In the data rows, 128 means zero.
Some points, each followed by its number:
   80   80  176   80  176  176  176  128  128   80  128  176  128  176  128  176   80  128   80  128  176  176  176   80   80   80  128  128  176   32  224   80 0
   80  128  176  128  176  128  128  128  176  128  128  176   80  176   80  128   80  176  128  176  176  128  128   80  128   80  176   80  128  128  128   80 1
   80  128  128  176  128  128  224  176  176  128  128  128  128  176   80  128   80  176  128  128  128  128  128  128   80  128  176  128  128  128  176  128 2
   80   32  128   80  224   80   80   32  176   80  128  176   80  176   80  128   80  128   80  176  224   80  128   80  128   80  128   80   80   80  128   80 3
  128  176  128  176   80  176  128  176  128  128  128  128  176  128  128  128  128  128  128  128   80  128  128  176  128  128  128  176  128  176  128  176 4
  176  176   80  128   80   80   80   80   80  176   80   80  128   80  128   80  176   80  176   80   80   80   80  176  128  128   80  128   80  128   80  176 5
  176  176   80  128   80   80   80  128   80  128   80   80  128   80  128   80  176   80  128   80   80   80   80  176  128  128   80  128   80  176   80  176 6
  176  176  128  128   80  128  128  128   80  128  128   80  176   80  128  128  176   80  128  128   80  128  128  176  128  128  128  128  128  128  128  176 7
   80   80  128   80  176   80   80   32  176   80  128  176   80  176   80  128   80  128   80  176  224   80   80   80  128   80  128   80   80   80  128   80 8
  176  176   80  176   80   80   80   80   80  176   80   80  128   80   80   80  176  128  176   80   80   80   80  176  176  128   80   80   80  176   80  128 9
   80   80  128   80  176   80  176   80  224  128   80  176   80  176   80  128   80  176   80  176  176  128  128   80   80   80  128   80   80   80  128   80 10
   80   80  176   80  128  176  176  176  128   80  128  176  176  176  128  176   80  128   80  128  128  176  176   80   80  128  128  176  176   80  176  128 11
   80  128  176  128  176  176  176  128  176   80  128  176  128  176  128  176   80  128  128  128  176  176  128   80   80  128  176  128  128   80  176   80 12
  176  176   80  128   80   80   80   80   80  176   80   80  128   80   80   80  176  128  176   80   80   80   80  176  176  128  128  128   80  176   80  128 13
  128  128  128  128  128  176  128  176   80   80  176  128  176   80  176  128  128   80  128  128  128  128  176  128  128  176  128  176  176  128  128  176 14
  128  128  128  128  128  176  128  176  128   80  176  128  176  128  176  176  128   80   80  128  128  176  176  128   80  176  128  176  176  128  176  128 15
  176  176   80  128   80   80   80  128   80  176   80   80  128   80  128   80  176   80  176   80   80   80   80  176  128  128   80  128   80  128   80  176 16
   80  128  176  128  176  128  176  128  176  128   80  176   80  176   80  128   80  176  128  176  176  128  128   80   80   80  176   80   80  128  128   80 17
  176  176   80  128   80   80   80   80   80  128   80   80  128   80  128   80  176   80  176   80   80   80   80  176  128  128   80  128   80  176   80  176 18
   80   80  128   80  176  128  176  128  176   80   80  176   80  224   80  128   80  176   80  128  176  128  128   80   80   80  128   80  128   80  176   80 19
  128  128  128  128  128  128  128  176  128  128  128  128  176  128  176  128  128  128  128  128   80  128  128  128  128  176  128  176  176  128  128  176 20
   80   80  176   80  176  176  176  176  176   80  176  176  128  176  128  176   80  128   80  128  176  176  176   80   80   80  128  128  176  128  176  128 21
   80  128  176  128  128  128  176  176  176  128  128  176  128  176  128  128   80  176  128  176  128  128  128  128  128  128  176  128  128  128  176  128 22
  128  128  128  176  128  176  128  176  128  128  176  128  176  128  176  128  128  128  128  128  128  176  128  128  128  176  128  176  176  128  128  176 23
  128  176   80  176   80   80  176  128  128  224   80   80   80  128   80   80  128  176  176  128  128   80   80  176  128   80  176   80   80  176   80  128 24
  128  128  128  128  128  176  128  176   80  128  176  128  176  128  176  128  128   80  128  128  128  128  176  128  128  176  128  176  176  128  128  176 25
  128  128  128   80  128  128  128  128  128   80  176  128  176  128  224  128  128   80   80  128  128  176  176  128  128  176  128  224  176   80  128  176 26
   80   80  176   80  128  224  176  176  128   80  176  128  176  128  176  176   80  128   80  128  128  176  176  128   80  128  128  176  176  128  176  128 27
   80   32  128   32  176  176   80   80   80   80  128  176  128  176  128  255   80   80   80   80  128  176  224   32   32   32   80  128  176   32  224   80 28
   80   80  176   80  176  176  176  128  128   80  128  176  128  176  128  176   80  128   80  128  176  176  176   80   80   80   80  128  176   32  224   80 29
  176  176   80  128   80   80   80  128   80  128   80   80  128   80  128   80  176   80  128   80   80   80   80  176  128  128   80  128   80  128   80  176 30
  128  176   80  176  128   80   80   80  128  224   80   80   80  128   80   80  128  176  224  176  128   80   80  128  224  128  176   80   80  176   80   80 31
  128  128  128  176  128  176  128  176  128  128  176  128  176  128  176  128  128  128  128  128  128  176  176  128  128  176  128  176  176  128  128  128 32
  128  128  176  176  128  176  128  176  128  128  176  128  176  128  176  128  128  128  128  128  128  176  176  128  176  224  176  176  176  128  128  176 33
  128  176  128  176  128  128  176  176  128  176  128  128  128  128  128  128  128  128  128  128  128  128  128  176  128  128  176  128  128  176  128  128 34
  128  176  128  128   80  128  128  176  128  128  128  128  176   80  176  128  176   80  128  128   80  128  128  176  128  176  128  176  128  128  128  176 35
  176  128   80  128   80  128  128  128   80  128  128   80  176   80  128  128  176  128  128  128   80  128  128  176  128  176  128  128  128  176   80  176 36
  176  176   80  128   80  128  128  128   80  128  128   80  176   80  128   80  176   80  128   80   80  128   80  176  128  128   80  128  128  128   80  176 37
New points follow, each followed by the numbers of its three nearest points above, nearest first.
   80   80  176   80  176  176  128  176  128   80  176  176  128  176  176  176   80  128   80  128  128  176  176   80   80  128  128  176  176   80  176  128 11 21 27
   80   80  176  128  176  128  176  128  176  128  128  176   80  176  128  176   80  128   80  128  176  176  128   80   80  128  128  128  128  128  176   80 12 21 19
   80  128  176  128  176  128  176  128  176  128  128  176   80  176   80  128   80  176  128  176  176  128  128   80  128  128  176   80  128  128  128   80 1 17 22
  128  176  128  176  128   80  128  128  176  224  128  128   80  128   80   80  128  176  176  176  128   80   80  128  224  128  176   80   80  176   80  128 31 24 34
  128  176   80  176   80   80  128  128  128  176  128  128  128  128  128   80  128  128  176  128  128   80   80  176  176  128  128   80   80  176   80  128 24 9 13
   80   32  128   32  176  176  128   80  128   80   80  176  128  128  176  224   80   80   80   80  128  224  224   32   32   32   80  128  176   32  224   80 28 29 0
  128  176   80  176   80   80  128  128  128  224   80   80  128  128   80   80  128  128  176  128   80   80   80  176  128   80  128   80   80  176   80  128 24 9 13
   80   80  176  128  176   80   80  128  176   80  224  176   80  128  128  176   80  128  128  224  176  128  128   80  176  224  176  128  128  128  128   80 1 22 12
  128  176   80  176  128   80  128   80  128  224   80   80   80  128   80   80  128  224  224  176  128   80   80  128  176  128  176   80   80  176   80   80 31 24 13
   80  128  176  128  176  128  176  128  176  128  128  176   80  176   80  128   80  176  128  176  176  128  128  128  128  128  176   80  128  128  128   80 1 17 22
   80   80  176   80  176   80   80   80  176  128  176  176   80  128  128  128   80  176  128  224  176  128  128   80  224  176  176   80   80  128  128   80 1 8 3
  128  176   80  176  128   80   80   80  128  224  128   80   80   80   80   80  128  176  224  176  128   80   80  128  255  128  176   80   80  176   80   80 31 24 13
   80  128  128  128  128  128  224  128  176  128   80  128  128  176   80  128   80  176  128  128  128  128   80  128   80   80  176   80  128  128  176   80 2 17 22
   80  128  128  128  128  176  255  176  176  128   80  128  128  176   80  128   80  128   80  128  128  128  128  128   80   80  176   80  128  128  176  128 2 22 17
  176  128  128  176   80  128  128  128   80  128  128   80  176   80  128  128  176   80  128   80   80  128  128  176  128  176  128  176  128  128  128  176 7 36 35
   80   80  176  128  176  176  176  128  176   80  128  176  128  176  128  176   80  128   80  128  176  176  128   80   80  128  128  128  128   80  176  128 12 21 0
  128  176  128  176  128  128  176  176  176  176  128  128  128  128  128  128  128  176  128  176  128  128  128  128  128  128  176  128  128  176  128  128 34 22 2
  128  176  128  176  128   80  128   80  176  224   80  128   80  128   80   80  128  224  224  176  128   80   80  128  224  128  176   80   80  128   80   80 31 24 13
   80   80  176  128  176  128  128  128  176  128  176  176   80  176  128  128   80  176  128  176  176  128  128   80  176  128  176   80  128  128  128   80 1 22 17
  128  176   80  176  128   80  176  128  128  224   80  128   80  128   80   80   80  176  176  128  128   80   80  128  128   80  176   80   80  176   80   80 24 31 34
   80  128  176  128  176  128  176  128  176  128  128  176   80  176   80  128   80  176  128  176  176  128  128  128  128  128  176  128  128  128  128   80 1 17 22
   80   80  176  128  176   80  128   80  176  128  128  176   80  176   80  128   80  176  128  176  176  128  128   80  128  128  176   80  128   80  128   80 1 17 10
   80   32  128   32  176  176   80   80   80   80  128  176  128  176  128  255   80   80   80   80  128  176  224   32   32   80   32  128  176   32  224   80 28 29 0
  128  176  128  176  128  128  176  176  128  128  128  128  128  128  128  128  128  128  128  128  128  128  128  176  128  128  128  128  128  176  128  128 34 4 20
   80  128  176  128  176  128  128  128  176  128  176  176   80  128  128  128  128  176  128  224  176  128  128  128  224  224  176  128  128  128  128  128 22 1 33
  128  176  128  176  128   80  128   80  176  224   80  128   80  128   80   80  128  176  224  128  128   80   80  128  224  128  176   80   80  176   80   80 31 24 13
   80  128  128  176  128   80  128   80  176  176  128  128   80  128   80  128  128  224  176  224  176   80   80  128  255  128  224   80   80  128   80   80 31 1 24
  128  176  128  176  128  128  176  176  176  176  128  128  128  128  128  128  128  176  128  128  128  128  128  128  128  128  176  128  128  176  128  128 34 2 22
   80  128  176  176  128  128  128  128  176  128  128  176   80  176   80  128   80  224  176  176  176  128  128  128  176  128  224   80  128  128  128   80 1 22 17
   80  128  128  128  176   80  128   80  224  176  128  128   80  128   80  128   80  224  176  224  176   80   80   80  176   80  224   80   80   80  128   80 1 17 10
   80   80  176   80  176   80   80   80  176   80  128  176   80  176   80  128   80  176   80  224  224   80   80   80  128   80  128   80   80   80  128   80 8 3 10
   80  128  176  128  128  128  176  176  176  128  176  176  128  176  128  128   80  176  128  176  128  128  128  128  128  176  176  128  128  128  128  128 22 2 1
  128  176   80  176  128   80  128   80  176  255   80  128   80  128   80   80   80  224  224  176  128   80   80  128  176   80  176   80   80  176   80   80 31 24 13
  128  176  176  176  128  128  128  128  176  176  128  128   80  128   80  128  128  176  176  176  128  128  128  128  176  176  176   80  128  176  128  128 34 22 1
   80  128  128  176  128   80  128   80  176  176  128  128   80  128   80   80  128  224  176  224  176   80   80  128  224  128  224   80   80  176   80   80 31 24 1
  128  176  128  176  128  128  176  176  128  128  128  128  128  128  128  128  128  128  128  128  128  128  128  176  128  176  176  128  128  176  128  176 34 4 20
  128  176   80  176   80   80  128  128  128  224  128   80   80  128   80   80  128  176  224  128  128   80   80  176  176  128  128   80   80  176   80  128 24 31 9
